Here are some points:
[24. 40. 43. 54. 50. 54. 51. 43. 33. 28. 19. 20. 10. 4. -10. -10. -12. -13. -7. -13. -15. -9. -6. -1.]
[31. 42. 44. 49. 49. 47. 36. 36. 32. 21. 12. 17. 4. 0. -11. -16. -15. -23. -26. -24. -32. -18. -31. -24.]
[2. -14. -5. 14. 1. 1. 3. -1. 1. 13. 5. -2. -9. 9. -3. -15. -2. 13. 0. -10. -9. 1. 8. 15.]
[7. -19. -21. 3. 21. -4. -15. -2. 8. 6. -6. -13. 9. 16. 13. -6. -18. -6. 17. 3. -6. 2. -1. -3.]
[21. 1. -21. -22. -11. 9. 9. -1. -1. 1. 2. 13. 12. -3. -13. -11. -2. 16. 6. -19. -11. -7. 9. 11.]
[11. -9. -1. 2. -3. -4. 0. 0. -8. 1. 1. -1. -8. 5. -3. -4. -3. 5. 2. 3. 1. 8. -4. 1.]
[9. -10. -17. -6. 2. 6. 4. 1. 3. -12. -9. 0. -2. 1. -7. 3. 5. 13. -8. -3. -4. -17. -10. 13.]
[-10. -17. 5. 8. -13. 1. 1. -4. 1. -8. -4. 1. 1. 0. -2. -1. -2. -6. 0. 6. 0. -8. 9. 5.]
[27. 36. 42. 35. 23. 16. -6. -14. -20. -30. -41. -35. -36. -36. -25. -19. -5. 13. 20. 24. 28. 39. 40. 32.]
[23. 21. 15. 0. -10. -14. -12. -10. -5. 1. 13. 9. 4. 5. -8. -4. -7. -4. -2. 5. -1. 0. -4. 1.]
[16. 0. -22. -41. -28. 9. 34. 28. 14. -9. -27. -17. 10. 19. 4. 0. -13. -6. -4. 8. 15. 10. 0. -2.]
[31. 38. 47. 43. 43. 45. 35. 37. 23. 25. 12. 6. 1. -2. -3. -6. -7. -14. -18. -17. -17. -14. -17. -16.]
[21. 8. -20. -29. -33. -14. 3. 18. 31. 32. 12. -6. -16. -32. -23. -17. 8. 27. 24. 20. -5. -15. -22. -4.]
[14. -4. -13. -9. 14. 11. 0. -8. -8. 3. 5. 7. -4. -12. -1. 8. -2. 0. -3. 5. 8. 13. -1. -1.]
[21. 33. 48. 40. 50. 38. 35. 37. 29. 14. 3. -8. -19. -25. -42. -39. -38. -47. -43. -37. -39. -35. -28. -26.]
[8. -13. -3. -2. -4. -1. -6. -1. 4. -2. -1. -5. -5. -1. 3. 5. 4. 10. 12. -3. -9. 3. 3. -16.]
[15. -2. -20. -28. -3. 7. 17. 10. 12. -4. -5. -6. -14. 2. 9. 14. 7. -1. -9. -5. 10. 4. 1. -1.]
[24. 36. 26. 18. 5. -18. -32. -52. -52. -47. -42. -27. -3. 21. 29. 46. 47. 48. 37. 25. 0. -10. -24. -35.]
[18. 0. -5. -10. -10. -7. -6. 0. 3. 7. 7. 8. 3. 4. -7. -11. -1. 0. 7. -1. 4. -2. 0. 5.]
[20. 2. -21. -13. -7. 12. 14. -4. -15. -8. 1. 10. -3. -5. -7. -8. 4. 6. 9. 6. -2. -5. 4. 6.]
[30. 29. 27. 31. 21. 12. 0. -10. -14. -14. -16. -4. -3. 6. 17. 27. 21. 27. 21. 32. 27. 22. 14. 9.]
[28. 45. 44. 36. 33. 24. 5. 0. -10. -11. -17. -32. -29. -25. -27. -12. -10. -2. 1. 10. 7. 12. 12. 10.]
[10. -16. -17. 3. 7. 0. 0. -4. -2. 0. 6. 2. 4. -3. -9. 6. 12. 3. -1. 4. 11. -4. -10. -3.]
[18. -20. -30. -5. 21. 12. -14. -16. 0. 7. 0. -6. 1. 1. 4. -7. -11. 7. 24. 16. -1. -12. -5. 9.]
[12. -6. -16. -6. 15. 8. 3. 1. 1. -10. 2. -2. 5. -9. -12. -13. -5. 5. 6. 4. 4. 4. 3. -11.]
[5. -18. -13. 12. 11. 2. -8. -2. 1. -10. -2. 3. -1. 0. 5. 3. 0. 3. -6. 1. 4. 12. 10. -6.]
[14. -10. -14. -2. 2. 9. 4. -3. 1. -3. -6. 1. 3. 5. -2. 3. 6. 9. 5. -13. -2. 15. 8. 0.]
[29. 21. 10. -12. -16. -24. -14. -11. -1. 9. 11. 14. 7. 4. 1. -12. -10. -5. 1. 1. 4. 15. 11. 22.]
[10. -14. -28. -4. 19. 6. -6. -10. -2. 9. 5. 1. -1. -5. 2. 8. 5. -2. -8. -14. -3. 10. 1. -4.]
[11. -9. -16. -2. 11. 10. -2. -13. -2. 0. -3. -4. 6. -1. -10. -16. -4. 13. 21. 4. -8. 9. 4. -4.]
[-7. -18. -6. 3. 7. 1. -3. 0. 6. 0. 3. -3. 1. 1. 6. -3. 3. 3. -15. -3. 14. 13. -6. -5.]
[14. -15. -15. 1. 12. 6. -5. -7. 3. 8. 6. 0. -5. 2. -6. 1. -6. 7. 8. 5. 1. -12. -13. -8.]
[11. -10. -14. -15. 4. 6. -1. 4. 0. 1. -4. -6. 0. 9. -4. -7. -8. 3. 9. -3. -5. -8. 0. 13.]
[21. 12. -2. -14. -18. 3. 5. 14. 6. 9. 2. 0. -5. -1. 0. 3. 7. 8. 9. 2. 3. -7. -2. -5.]
[23. 14. -10. -31. -40. -35. -11. 7. 23. 25. 11. -2. 0. -6. -3. -6. 1. -9. -13. -6. -2. -5. 3. 12.]
[29. 42. 42. 52. 59. 60. 60. 53. 52. 52. 40. 40. 34. 36. 21. 20. 21. 12. 16. 13. 12. 4. 5. 4.]
[2. -10. -9. 10. 7. 3. -9. 0. 10. -1. 0. -2. -4. -9. -4. -3. -3. 6. 1. 1. 8. 2. -7. -3.]
[6. -14. -4. 2. 1. -14. 6. 8. 5. -9. 0. -6. -2. 3. 9. 21. -9. -12. -11. 0. 18. 5. -11. -11.]
[23. 40. 46. 50. 63. 67. 76. 81. 77. 84. 82. 81. 90. 83. 78. 80. 82. 78. 73. 66. 68. 56. 70. 62.]
[14. -14. -14. 7. 4. 4. -9. -2. 2. -3. 8. 7. -14. -6. 7. 8. 1. -5. -7. 1. 2. 3. 3. 2.]
[27. 36. 38. 36. 33. 18. 12. 0. -1. 0. -12. -15. -14. -8. -14. -13. -14. -7. -8. -11. -3. -6. 1. -8.]
[16. -23. -15. 13. 23. 0. -21. -5. 10. 11. -7. -8. 10. 2. 10. 3. -4. -15. -5. 17. 13. -13. -12. 6.]
[25. 40. 49. 59. 57. 67. 68. 72. 81. 72. 73. 72. 72. 71. 74. 72. 74. 72. 77. 74. 64. 68. 70. 69.]
[5. -18. -7. 2. -8. -7. 12. 2. -2. -4. 9. 6. -3. -12. -8. -6. 9. 4. -9. 2. 8. 1. -11. 4.]
[17. -23. -22. 6. 18. 13. -20. -5. 5. 13. 1. -8. -10. -6. 1. 2. 0. 7. 6. 7. -10. -2. -3. 10.]
Then 12 other points, each followed by its number:
[17. 10. -19. -32. -21. -5. 9. 18. 19. 6. -8. -9. 0. 5. 14. 3. -18. -12. -13. 5. 18. 17. 8. 0.] 0
[17. -2. -2. -16. -15. -5. 2. -2. -5. -5. -7. 0. 2. 3. 4. 13. 20. 16. 10. -3. -4. 3. 12. 6.] 1
[3. -7. -6. 3. -2. -1. 0. 2. -7. 8. 14. -1. -4. 4. 7. -6. -3. 7. 7. 7. -1. -5. 3. 5.] 2
[22. 31. 32. 30. 21. 18. 6. 0. -10. -13. -23. -26. -26. -23. -20. -20. -22. -15. -6. -10. 1. 9. 4. 7.] 3
[7. -21. -12. 6. 18. 1. -12. -5. 2. 5. 0. 2. 5. -10. -4. 10. 0. -7. -6. 7. 11. 2. -7. -11.] 4
[5. -11. -20. 6. 19. 7. -15. -4. 2. 8. 4. -8. -7. 11. 8. 6. -3. -6. 2. 3. 6. 0. 0. 1.] 5
[18. 9. 1. -20. -28. -23. -11. -2. 6. 18. 8. 6. -9. -11. -14. -8. -2. 4. 8. 2. 14. 6. 1. -3.] 6
[17. -1. -18. -25. -7. 6. 17. 22. 8. 3. -8. -19. -17. -5. 17. 16. 14. 5. -4. -1. -12. -11. 9. 33.] 7
[8. -19. -13. 15. 18. -5. -16. -1. 11. 8. -6. -6. 14. 13. -10. -12. 11. 11. -12. -21. 11. 17. -5. -24.] 8
[28. 24. 22. 7. -8. -24. -36. -45. -38. -30. -15. 8. 14. 33. 41. 36. 32. 18. -2. -11. -30. -36. -50. -44.] 9
[28. 22. 8. -14. -27. -36. -38. -17. -6. 11. 26. 37. 35. 20. 12. -8. -8. -20. -32. -23. -9. -1. 12. 23.] 10
[22. 6. -23. -30. -15. 3. 13. 19. 2. 1. -8. -9. 1. 16. 4. 4. -11. -14. -1. 9. 9. 4. 10. 1.] 11
Which of these numbered points is nearest to each point below, looking only along the 5 directions in which the first points spread most? Its number follows each.
[12. 5. -10. -14. -19. -12. 6. 15. 20. 2. 1. -17. -7. 5. 7. 10. 10. 5. 4. 1. 5. 9. 25. 10.] > 7
[2. -14. -13. 8. 9. 3. 2. -6. 0. -1. 8. 7. -5. -3. 9. 6. -3. -5. -8. 9. 1. -15. 4. -12.] > 8
[20. 21. 4. -13. -25. -31. -23. -17. -10. 0. -2. 2. -1. -7. -5. 9. 9. 21. 14. 21. 15. 10. -3. -9.] > 1
[6. -16. 1. 12. 5. -8. 1. 8. -1. -10. -8. 7. 13. 2. -12. -20. 4. 10. -6. -8. 6. -3. -11. -9.] > 8
[18. -17. -17. 5. 9. 9. -13. -15. 0. 7. -5. -7. -2. -9. 6. 0. -13. -13. 8. 20. 11. 2. 2. 2.] > 5
[4. -29. -12. 19. 15. -7. -12. -2. 1. 1. -5. 4. 7. 1. -7. -13. 6. 22. -2. -6. -3. -3. -2. 8.] > 5
[13. 0. -11. -16. -10. 18. 19. 14. 6. -8. -6. -12. 1. -2. 1. -4. -2. -15. -2. -7. 5. 2. -1. 13.] > 7
[12. -26. -13. 30. 14. -8. -21. 7. 12. -5. -13. 8. 1. -17. -21. 13. 18. -12. -30. 5. 28. 0. -19. -2.] > 4
[16. 10. -4. -13. -21. -14. 2. 4. 3. 6. -4. -7. -3. -7. -10. -5. -1. 14. 5. 7. 10. 5. -2. -6.] > 6
[12. 3. -15. -16. -1. 5. 11. 7. 2. -6. -2. 15. 19. 6. -5. -17. -10. -5. 13. 7. 3. -5. -12. 7.] > 7
[2. -7. -4. 12. -1. -11. 7. 10. -1. 1. -7. 6. -6. 2. 16. 5. -2. 5. -4. -1. 11. 0. -1. 0.] > 2
[10. -19. -15. 7. 16. 6. -3. 0. 5. -3. -13. -3. -1. 3. 1. 2. 1. -3. 9. 7. -8. -11. -8. -12.] > 8
[8. -9. 1. 6. -3. -4. 16. 3. -2. -8. 3. 1. 1. 2. -1. 4. -3. -1. -8. 11. 6. 6. 3. -5.] > 2
[23. 30. 31. 15. 0. -14. -23. -21. -31. -29. -21. -12. -6. -13. 15. 15. 27. 30. 27. 25. 17. 16. 10. -3.] > 1
[22. 0. -12. -19. -15. -13. 2. 21. 21. 12. 6. -6. -10. -15. -14. 4. 6. 11. 21. 15. 5. -3. -23. -23.] > 10
[28. 37. 52. 56. 63. 70. 71. 79. 79. 81. 75. 76. 80. 72. 73. 68. 64. 75. 66. 61. 66. 60. 54. 55.] > 7
[24. 2. -16. -26. -21. -1. 7. 17. 6. 1. -13. -21. -15. 1. 11. 6. 7. -7. -7. -8. 1. 8. 19. 5.] > 11
[9. -2. -12. -20. -12. 0. 9. 5. -2. -2. -1. 8. -10. -6. -7. -2. 14. 11. 5. -10. 1. 10. 7. -6.] > 7
[24. 32. 25. 7. -12. -36. -46. -49. -54. -39. -19. 7. 26. 40. 52. 46. 47. 35. 13. -10. -19. -23. -21. -33.] > 9
[-1. -21. -11. 18. 8. 0. -4. 3. 6. -2. 7. -3. -9. -3. 3. 8. 9. -23. -11. 12. 9. 6. -4. 0.] > 5
[24. 9. -12. -30. -38. -25. -1. 11. 26. 20. 1. -12. -20. -23. -22. -9. 7. 10. 13. 8. -6. -16. -10. 3.] > 6
[9. -16. -6. 6. -1. -11. -1. 4. 9. -4. -7. 3. -4. 3. -8. -5. 20. 23. -12. -19. -6. 10. 7. -9.] > 2
[4. -19. -13. 0. 21. 2. -3. -9. 3. 2. 4. -6. -10. 2. 6. -11. -6. -6. -2. -1. -2. -4. -5. 15.] > 4
[25. 18. 2. -21. -40. -52. -25. -3. 19. 37. 39. 30. 19. -7. -20. -39. -31. -19. 4. 18. 22. 24. 26. 5.] > 0
[17. 9. -3. -23. -34. -28. -9. 4. 15. 16. 1. 1. -7. -1. 7. 14. 16. 13. -1. -17. -23. -13. -11. 15.] > 10
[24. 7. -9. -22. -30. -5. 8. 24. 19. 5. -2. -8. -14. -10. 1. 12. 13. 6. 0. -4. 5. 1. 5. 4.] > 6
[16. 17. 6. -12. -32. -49. -50. -35. -19. 1. 26. 53. 56. 50. 30. 0. -24. -42. -55. -52. -39. -11. 0. 30.] > 10
[6. -15. -7. 14. -2. -19. -5. 6. 6. -4. -3. 3. 0. 10. 2. -23. -8. 10. 8. -2. -3. 1. 17. -3.] > 2
[21. 8. -7. -23. -22. -18. -1. 14. 13. 11. 14. 11. 1. -4. -4. -17. -19. -18. -7. 6. 19. 26. 29. 11.] > 0
[24. 36. 36. 35. 31. 19. 12. 4. -6. -19. -18. -24. -32. -37. -35. -38. -39. -35. -32. -30. -31. -20. -13. 4.] > 3
[24. 12. -12. -36. -35. -24. 1. 15. 20. 17. 9. -13. -11. -11. -8. 1. 6. 15. 12. 8. -2. -5. -16. -5.] > 10
[29. 32. 14. 4. -13. -25. -38. -33. -34. -22. -13. -3. 19. 19. 30. 37. 32. 33. 23. 12. 1. -12. -18. -12.] > 9
[16. -8. -20. -10. 2. 11. 3. -5. 5. -4. -6. -5. 9. 11. -4. -16. -10. 8. 10. 4. -10. -6. 6. 10.] > 2
